In the rows, 128 means zero.
One turn moves every row onto another: examples first, then more rows asked:
pever: [102  99 122 140  92 135 139 117 147 124 140 109]
zos: [101 121 129 127 158 120 158 144 100 165 151 155]
Musi: [142 108 108 138 114 130 151 109 107 151  85 105]
laf: [119 103 142 133 159 100 148 132 120 174 136 155]
birop: [104  91 120 117 101 131 159 120 133 123 132 154]
Sipug: [124  94 147 103 116 123 155 136 116 154 134 163]
Mut: [150 119 169 119 144 127 142 126 114 146 150 158]
tisa: [156 130 112 119 164 137 125 119 112 141 100 116]
Zipe: [148 150 103 148 120 126 150 117 123 127  99 113]
tido: [124  85 155 134 101 135 139 131  94 143 160 140]
gegin: [ 92  97 125 127 132 105 144 108 106 144 120 165]
lagif: [120 114 131 137 101 131 150 141 118 119 171 150]
dal: [162 123 120 141 130 136 139 111 105 151 100  94]
piras: [134 128 124 136 150 125 111 135 134 140 164  89]
besef: [168 152 115 138 141 124 156 125 118 141 105 126]
Tude: [123 121 143 135 173 136 137 130  91 161 162 124]
Vupif: [113 146 132 151 155 133 126 134 112 144 169 101]
zole: [125 123 156 152 111 124 148 134 114 130 168 157]
bineg: [150 125 174 142 135 131 124 122 131 147 156 115]
ton: [ 80  95 114 129 136 128 156 123  92 151 136 145]
fato: [106 121 106 130 123 128 109 110 118 108 149  99]
boned: [126 116 140 162 113 131 152 132 135 122 175 139]
Feru: [144 113 138 138 182 123 135 123 124 149 161 129]
gulem: [ 70 122 103 143 119 125 145 129 112 135 144 120]
rok: [128 122 145 156 119 139 126 105 145 116 154 100]
Bik: [147 137  99 135 124 119 166 123 120 140  93 138]
vuf: [ 90 119 118 154 135 142 126 114 104 131 155  92]
Rafo: [126 130 111 142 138 133 120  99 114 131  85 110]
tuli: [117 129 105 143 130 115 139 121 132 154  80 122]
lub: [124  78 137 143 102 144 142 130 115 135 170 119]
nezop: [162 109 119 128 136 131 154 118 102 163  92 118]
Nerab: [147 128 105 120 157 121 143 141 129 163  97 127]
fer: [130  88 162 160 117 137 140 124 109 148 166 127]
baze: [ 80 110 111 125  99 107 122 121 116 133 126 125]
Kof: [141 153 116 131 139 123 115 130 122 144  97 103]
bopi: [132 106 101 132 153 128 149 111 124 151  84 133]

rok goes to pever
gulem goes to ton
Feru goes to piras
Now find these:
bopi goes to Nerab
Musi goes to Bik
boned goes to lub

One turn moves every row onto another: examples first, then more rows asked:
lasu: [175 148 145 126 140  91  97 132 131  97 142 156  92 141 105 126 124 192
 185 127 147 168 145 170 107 116 120 114 158 153 115 109 112 105 143]
dorok: [129 178 138  90 125  76  96 151 144 119 199 116  61 133 155  83  86 133
 121  70 143 182 150 188 104 113 147 151 102 160 118 167 112 104 145]
potuz: [168 147 152 124 142  95 106 126 126 100 150 158  94 135 101 130 116 188
 186 132 144 163 141 171  95 127 123 110 164 147 119 119 112  99 143]
Nuka: [147 183 122 113 121  96 106 150 118 126 210 124 117 177 149  92  75 127
 140 110 158 102 144 141  87 124 119 150  89 127 108 158 112 100 135]
fenok: [136 151 150 117 145 122 101 108 148 113 188  86  83 162  78 120  73 167
 159 165 126 170 125 175 106 131 127 149 132 156 118 124 102 100 150]
dolig: [131 170 136  86 126  76 100 153 143 119 204 119  68 132 159  87  85 134
 124  70 139 184 151 185 101 116 146 153 105 160 122 172 107 101 141]
ziv: [128 172 138  87 126  77 100 151 143 120 205 119  66 130 156  86  83 133
 124  71 140 183 150 186  99 117 146 152 105 158 121 173 108 101 142]
dor: [149 153 106  73 126  97 110 136 129 142 175  93 146 174  96 101  80 144
 138 127 126 173 153 176 140 112 165 169  93 155 114 146 112 131 154]
tuf: [164 159 141 113 141 102 123 124 108 126 176 185 115 122 146 104 114 164
 174 101 165 143 146 184  85 129 136 110 150 126 118 131 129 106 140]
laz: [127 175 140  88 126  78  99 149 142 120 203 118  64 131 155  85  83 132
 123  72 141 181 149 187  99 117 147 150 105 158 121 171 110 101 144]
Zupe: [174 172 128 124 133  93 100 132 120 118 152 177 103 134 151  89 130 171
 165  92 177 149 154 184 114 105 133 116 136 140 107 105 138 121 146]
mal: [160 172 146 118 139 104 119 119 107 126 170 180 104 122 141  98 112 160
 168 102 171 137 144 188  86 128 139 106 148 125 114 127 139 110 148]
Doz: [147 132 137 111 147 117 100 120 156 110 191  91  98 165  91 125  82 175
 167 160 119 184 132 167 114 126 121 158 132 164 122 122  88 100 139]
mapu: [146 191 123 118 119  96 101 149 119 126 204 121 110 179 146  88  77 127
 136 109 162  99 144 143  92 119 120 149  86 128 105 153 117 103 139]
poso: [128 177 139  89 125  77  98 150 143 120 201 117  61 132 155  83  84 132
 121  71 142 180 150 188 102 115 148 151 103 159 120 170 112 103 145]
farof: [145 167 111  79 123  99 106 131 128 142 168  88 134 174  90  95  78 140
 132 129 132 166 151 181 143 110 168 165  90 153 109 141 123 134 163]
vaf: [131 175 135  89 125  75  95 152 145 118 199 117  63 134 158  83  88 135
 122  69 142 184 152 186 106 111 146 153 102 162 119 167 110 104 143]
Mik: [166 165 156 132 139  96  98 122 126  99 139 151  79 138  96 121 117 185
 178 132 153 155 140 176 101 120 125 107 157 148 111 110 125 106 153]
tem: [148 155 136 124 140 114  83 118 160 106 171  82  79 172  86 111  89 175
 155 156 132 179 133 172 131 110 123 157 121 169 111 104 103 112 151]
mit: [159 172 107 112 119  89  98 162 127 122 204 125 124 184 160  92  87 136
 143 104 157 115 151 136 102 111 113 159  85 137 107 148 103 105 128]
buri: [139 167 119  77 126 103 114 125 122 145 176  90 134 169  85  98  70 136
 133 133 129 160 147 183 131 120 171 161  95 146 112 150 124 129 163]
renem: [174 145 147 124 142  93 102 130 130  98 147 158  95 138 105 128 121 191
 187 129 145 167 144 169 101 122 121 113 161 151 118 115 110 101 141]
dafo: [164 161 158 129 140  98 103 120 123 100 145 153  82 135  95 124 114 184
 180 133 150 155 138 176  95 126 125 106 161 145 115 116 122 102 151]
fome: [141 170 115  79 124 101 109 127 125 143 171  88 132 171  86  96  73 137
 131 131 132 162 148 183 137 114 170 163  92 150 110 145 125 132 164]
nipa: [156 170 111 110 121  91 104 160 124 124 209 127 127 180 158  95  83 134
 145 105 154 113 149 135  95 118 114 157  88 133 110 155 102 101 127]
Zab: [148 160 106  77 124  97 106 135 130 141 170  90 140 175  94  97  80 143
 135 128 130 171 153 178 144 109 166 168  91 155 111 141 117 133 158]
kuf: [160 181 144 124 135 102 111 120 109 124 160 176  96 126 139  92 116 161
 163 100 177 135 145 190  95 120 139 107 142 128 108 118 146 115 153]
pobu: [152 133 130 114 145 113  93 124 160 107 183  89  96 170  94 121  89 179
 165 156 122 189 135 166 124 117 119 161 128 169 119 113  88 104 140]
gepa: [150 193 119 120 117  93  96 152 122 124 198 120 107 181 148  84  81 128
 135 107 165 102 146 143  99 113 119 152  82 132 102 146 119 107 140]
ranab: [140 139 145 112 147 120 103 113 151 112 193  89  92 162  84 125  76 170
 164 163 121 177 128 170 106 131 125 153 134 158 122 126  93  98 144]
Girop: [139 161 118  73 127 104 118 126 122 146 181  92 140 166  87 103  69 136
 136 134 126 162 146 181 127 123 170 162  98 146 115 155 119 125 159]
lum: [177 150 125 113 139  94 112 138 119 121 167 186 122 130 158 102 128 174
 176  92 165 157 154 178 103 115 131 119 144 138 116 118 122 113 134]
Zus: [147 150 109  71 128  99 116 134 126 143 181  95 148 170  95 104  75 142
 140 129 123 172 151 176 134 118 166 168  97 151 116 151 110 126 153]
vedag: [151 174 117 110 122  94 107 155 120 126 212 127 124 177 153  95  77 131
 144 108 155 108 146 138  89 123 116 153  90 129 111 158 105  99 130]
toz: [174 156 146 130 139  91  94 130 132  96 137 153  86 142 103 121 124 191
 181 127 151 165 144 172 110 114 121 113 155 154 112 106 117 107 147]
Leg: [155 189 113 120 117  90  92 156 125 122 195 120 111 184 153  83  86 132
 136 104 164 107 149 141 105 107 116 155  80 136 102 142 115 110 138]
gakon: [132 170 135  87 126  75  98 154 145 119 203 119  68 133 159  85  87 135
 124  69 139 186 152 185 103 114 145 154 104 161 121 170 106 103 140]
bufim: [171 150 132 111 141  98 120 132 113 123 175 187 123 125 153 105 120 170
 177  96 163 152 150 179  91 124 133 115 149 131 118 127 123 107 134]
metad: [179 159 123 119 135  92 104 138 121 118 158 182 114 134 157  95 132 175
 171  90 171 157 156 180 112 107 131 120 139 142 111 109 128 118 139]
Mubu: [141 161 144 126 140 118  86 112 155 108 173  80  73 169  80 110  83 170
 153 160 134 171 130 176 124 116 126 152 122 164 110 107 108 110 156]
bof: [153 143 131 119 142 112  86 124 162 105 175  85  88 173  93 115  92 178
 161 155 127 186 135 168 131 110 120 161 122 171 114 105  94 109 145]
nubep: [167 181 137 127 133  98 103 125 115 121 153 175  95 131 143  88 124 165
 162  96 179 140 149 189 107 110 137 111 137 135 105 109 145 120 152]
Bilit: [136 160 150 122 142 121  93 107 150 111 180  82  75 165  77 114  76 166
 154 164 131 168 126 177 114 124 127 149 127 158 114 116 108 105 155]
daken: [142 154 114  71 128 102 119 130 123 145 183  94 145 167  91 105  71 139
 139 132 124 167 148 178 129 122 168 164  99 148 117 155 113 125 155]
lomig: [170 162 151 132 138  93  94 126 129  97 136 151  80 141  99 120 121 188
 178 129 153 160 142 175 107 115 123 110 155 151 111 106 122 108 151]
kero: [159 180 108 117 118  88  93 161 128 121 197 122 118 186 157  87  88 135
 139 102 161 113 151 138 107 107 114 158  81 138 104 143 109 109 133]
Pugos: [132 172 135  89 125  75  96 154 146 118 200 118  66 134 159  84  88 135
 123  68 141 186 152 185 105 111 145 154 102 162 120 168 108 104 142]
kisem: [165 154 156 126 142  97 106 122 123 100 149 155  88 134  97 128 113 185
 184 133 147 157 138 174  92 128 124 108 163 144 117 120 118  99 146]

lum goes to nubep
Pugos goes to poso
Nuka goes to mit
Now find these:
dor goes to fome
Doz goes to tem
toz goes to dafo

One turn moves every row onto another: examples first, then more rows asked:
nimuz: [105 148 107 145 129 122 112 150 146 110 117 146 105 185 111  93 123]
zurup: [106 141 112 137 119 103  98 124 110 100 102 146 103 119 131  99 125]
par: [131 124 132 123 128  97 117 147 175 111  94 109 123 108 134 177 154]
kob: [127 132 106 176 157  82  90 152 157 116 131 121 112 163 116  95 122]
nenok: [104 124 127 158 135 120 100 163 166 136 106 121 127 185 109 135  98]
tepap: [115 141 104 161 163  97  89 153 162 131 132 119  98 161 111 106  93]
Sona: [102 137 117 105 112 102 111 136 163  92 123 168 134 125 126 108 146]
tasod: [102 150 104 142 147 123 104 151 155 126 123 134  93 175 107 107  93]
gur: [ 87 149 115  79 126 121  99 151 159 122 133 136 128 127 106 119 124]
kado: [ 95 138 123 128 124  94 103 154 169 112 139 127 133 127 100 187 173]
reka: [129 162 114 147 127  96  63 137 123 114 137 107 115 113 107 113 122]
pok: [ 91 153 128 130 119 110  98 144 128 105 107 140 102 107 115 100 101]
lak: [123 126 124 119 125 114 114 164 150 107  98 108 117 119 118 190 160]
dit: [121 115  84 139 157  76  67 148 133 107 153 131 122 113 119 146 132]
fur: [133 126 123 127 130 101 112 145 173 107  98 120 111 109 131 192 143]
rifar: [124 124 132 117 124 104 118 159 161 111  94 103 126 115 124 176 162]
gisuk: [105 121 126 157 126 119 110 151 165 128  95 135 131 194 121 122 111]
beg: [ 80 111 123 121 142  78 121 138 174 125 116 131 124 113 128 170 154]
Banum: [123 137 108 168 135  96 103 151 147 102 122 138 116 178 115  86 143]
vefif: [123 116  98 140 130  74  90 135 149  82 134 166 131 117 133 121 151]
lubi: [ 90 122 107 119 141  90 114 116 168 126 122 135 118 124 133 186 158]
vudon: [132 119 115 183 137 100  86 147 163 122 111 127 133 187 121 137 119]
Bozi: [128 147 104 148 124  95  75 120 106 105 122 124 112 123 128 108 138]
bikub: [102 137 108 123 129  99 102 126 165 117 136 134 123 133 117 196 167]
Ped: [106 165 129 137 124 105  76 152 136 114 127 118 109 104 101 109 100]
dama: [ 82 123 133 126 133  81 115 161 175 115 127 125 134 113 108 171 165]
fiv: [127 127 118 125 128 111 111 155 157 103 100 118 109 116 122 199 146]
ditez: [100 135  96 102 153 104  73 160 140 131 152 111 120 120 103 142 115]
fud: [122 117 120 172 126 107 103 140 163 119  99 138 134 193 129 125 125]
Mufop: [120 123 118 176 142 107  85 162 166 132 116 117 129 183 107 143 102]

reka goes to Bozi
beg goes to dama
vudon goes to fud
Now find these:
kob goes to Banum
par goes to rifar
Sona goes to gur

One turn moves every row onto another: examples first, then more rows asked:
vited: [136 142 151 117 147 144 101 185 122 129 123 131  97  82 143 134 146 121
  97 131 135 117 134 126 129 123 139  99 149 114 108 117]
toma: [134 109 130 112 129 119 105 141  94 135 127 113 142 104 118 127 157 159
 118 138 116 145 154 144 175 106 131 110 129  91 104 182]
duron: [132 125 112 113 147 154  94 108 111 139 142  87 184  87 118  91 142 135
 109 131 134 120 141 140 102 120 139 125 123 134 130 110]
vir: [119 130 122 130 122 139 120 131 119 132 133 138  91 175 148 132 150 182
  93 134 138 157 164 115 121 130 110  88 125  92 138 129]
Bibut: [100 124 118 136 136 141 120  83 115 140 132 129 158 154 141 141 145 171
 108 146 131 183 160 119 104 143 114 102 123 150 121 170]
rer: [130 122 148 146 128 142 105 120 125 124 160 130 159 136 142 162 140  84
 100 125 122 105 118 123  81 126 140  93 119 147 119 111]
gisi: [102 138 122 124 125 138 103  77 109 148 134 122 142 162 139 132 145 159
 108 137 130 180 160 122 110 155 128 124 122 146 125 175]
kegiz: [156 136 162 124 146 145  84 167 127 127 135 120 109  84 151 134 149 121
 103 130 110 131 142 126 112 135 143  89 152  93  99 114]
fes: [159 127 152 129 142 149  94 174 121 122 139 113 104  83 142 129 153 119
 106 129 102 129 152 116 108 135 133  81 154 101  94 120]
Fik: [124 119 140 149 121 148 110 127 110 125 170 124 140 136 127 151 141  80
 107 124 113 102 132 112  83 125 145  95 119 158 117 115]
Vez: [103 126 146 122 125 117 119 147 131 139 137 124 118 149 108 117 136  95
  96 141 150 176 109 166  88 101 104  95 129 140 106 141]
dodip: [128 117 146 151 125 147 107 122 118 124 169 126 154 135 135 157 140  83
 105 126 113 107 128 117  80 125 144  89 120 150 115 110]
lezu: [120 129 131 136 122 142 112 125 115 137 147 136  90 175 149 130 149 182
 100 138 124 164 170 115 119 133 125  85 125  86 136 121]
zuzep: [106 130 118 127 130 137 111  78 116 142 129 123 154 159 142 137 147 163
 106 138 131 182 159 120 104 152 115 112 122 145 123 177]
lage: [140 133 141 122 144 149 111 191 116 123 126 125  92  82 132 130 150 119
 100 130 127 116 145 115 124 122 130  92 151 121 102 124]
let: [136 105 135 118 130 122 103 136  92 137 137 111 144 102 118 127 155 161
 123 142 104 152 159 142 171 106 137 104 131  87 101 175]
refud: [135 107 137 114 135 119 103 135  99 137 130 116 152 101 125 132 155 164
 119 143 114 150 150 149 173 104 133 104 129  86 104 174]
mopu: [110 122 138 124 117 120 119 148 122 137 143 113 108 152  97 108 140  89
 102 135 137 176 121 155  83 107 101  95 131 144 101 150]
moz: [145 144 161 117 148 143  89 174 128 131 126 129 106  84 152 136 146 121
  98 131 126 124 132 132 124 129 145  97 151 100 106 112]
somot: [127 120 107 118 146 158 102 115 105 138 146  87 179  85 110  89 143 136
 112 133 133 118 148 135 103 115 138 122 123 143 128 112]
Zofut: [ 91 138 123 128 126 140 106  80 102 154 143 127 136 159 134 132 140 161
 113 145 127 181 163 120 117 148 140 124 121 151 126 167]
nomo: [136 106 138 118 134 120 101 134  96 138 136 114 149 101 123 130 154 163
 122 144 108 152 155 147 171 105 137 102 130  85 102 173]
liv: [122 130 125 133 118 143 113 127 113 136 145 132  86 177 144 127 150 180
  99 134 125 161 172 112 118 135 119  89 125  88 135 128]
paz: [128 127 109 113 146 155  96 112 107 141 141  88 180  87 115  90 143 135
 109 132 137 117 141 140 106 118 141 128 123 138 131 112]
lop: [111 124 166 133 127 119 101 131 130 147 159 120 129 148 117 118 132  99
 106 149 125 192 115 170  80 106 125  87 132 121 100 123]
Piban: [122 125 136 140 118 144 109 129 110 125 163 125 134 140 124 151 142  76
 104 119 123  96 128 114  88 126 142 105 118 162 120 121]
tebos: [122 129 121 131 118 141 117 129 115 133 138 133  86 177 145 127 151 179
  95 131 132 157 168 112 119 134 112  91 125  91 137 132]
Vikez: [132 119 109 119 147 157 100 112 107 137 146  85 183  85 114  89 143 137
 112 133 128 121 148 135  99 117 137 118 123 140 127 111]
lema: [116 118 145 131 114 123 110 141 117 139 158 106 107 152  97 103 140  88
 109 137 117 183 132 152  74 113 110  91 132 135  96 145]
vig: [104 128 160 127 130 116 111 138 135 145 144 128 128 147 117 122 131 100
 100 148 143 184 105 173  86 101 116  91 130 129 105 128]
zifu: [118 119 160 136 120 122 101 133 121 144 166 110 118 150 107 109 136  93
 111 144 112 191 128 160  74 112 123  86 133 124  96 132]
fedo: [150 125 141 129 141 151 106 185 116 120 134 115  95  82 133 126 153 119
 105 128 111 123 154 110 113 129 127  82 152 115  96 125]
Tokaz: [135 106 130 114 128 121 104 139  91 137 133 110 139 103 116 125 156 159
 122 140 108 148 158 142 172 106 133 107 130  90 103 179]
Suga: [ 85 131 124 137 132 144 116  85 102 153 145 133 141 154 133 135 139 167
 116 152 127 184 164 120 117 138 140 113 120 156 124 160]
satut: [134 122 111 117 147 156  97 109 110 138 144  85 186  86 118  91 143 137
 110 132 130 121 144 139  99 119 136 120 124 135 128 111]
lekez: [127 128 144 138 126 139 105 122 125 124 153 129 153 139 140 161 141  81
  95 119 132  99 113 124  85 127 136 102 118 150 123 117]
funun: [134 109 133 111 133 118 105 138  99 137 125 115 148 101 122 130 155 160
 117 140 118 147 149 148 174 105 129 108 129  88 105 178]
Zugab: [117 130 132 136 125 141 115 126 119 137 143 141  96 173 152 134 147 186
  97 141 131 163 165 118 121 129 122  84 125  87 137 119]
votom: [116 130 127 133 126 139 120 128 123 135 136 142  96 173 152 135 148 185
  93 138 138 160 161 118 122 127 114  85 125  89 138 123]
Fesi: [125 125 107 114 146 156 100 115 105 140 143  88 177  86 112  89 142 135
 111 132 136 117 144 138 106 116 140 126 122 143 131 112]
nafur: [124 129 137 135 121 140 107 127 118 125 153 128 141 140 132 155 141  77
  97 117 133  95 118 120  89 127 138 108 117 158 124 122]
Sufa: [ 90 124 122 141 137 144 123  86 109 146 140 133 153 151 137 140 141 172
 114 153 128 185 163 118 111 136 126 101 121 156 121 161]

nafur goes to lekez
vir goes to votom
Vikez goes to somot
Now find these:
lop goes to zifu
gisi goes to zuzep
moz goes to kegiz
funun goes to refud

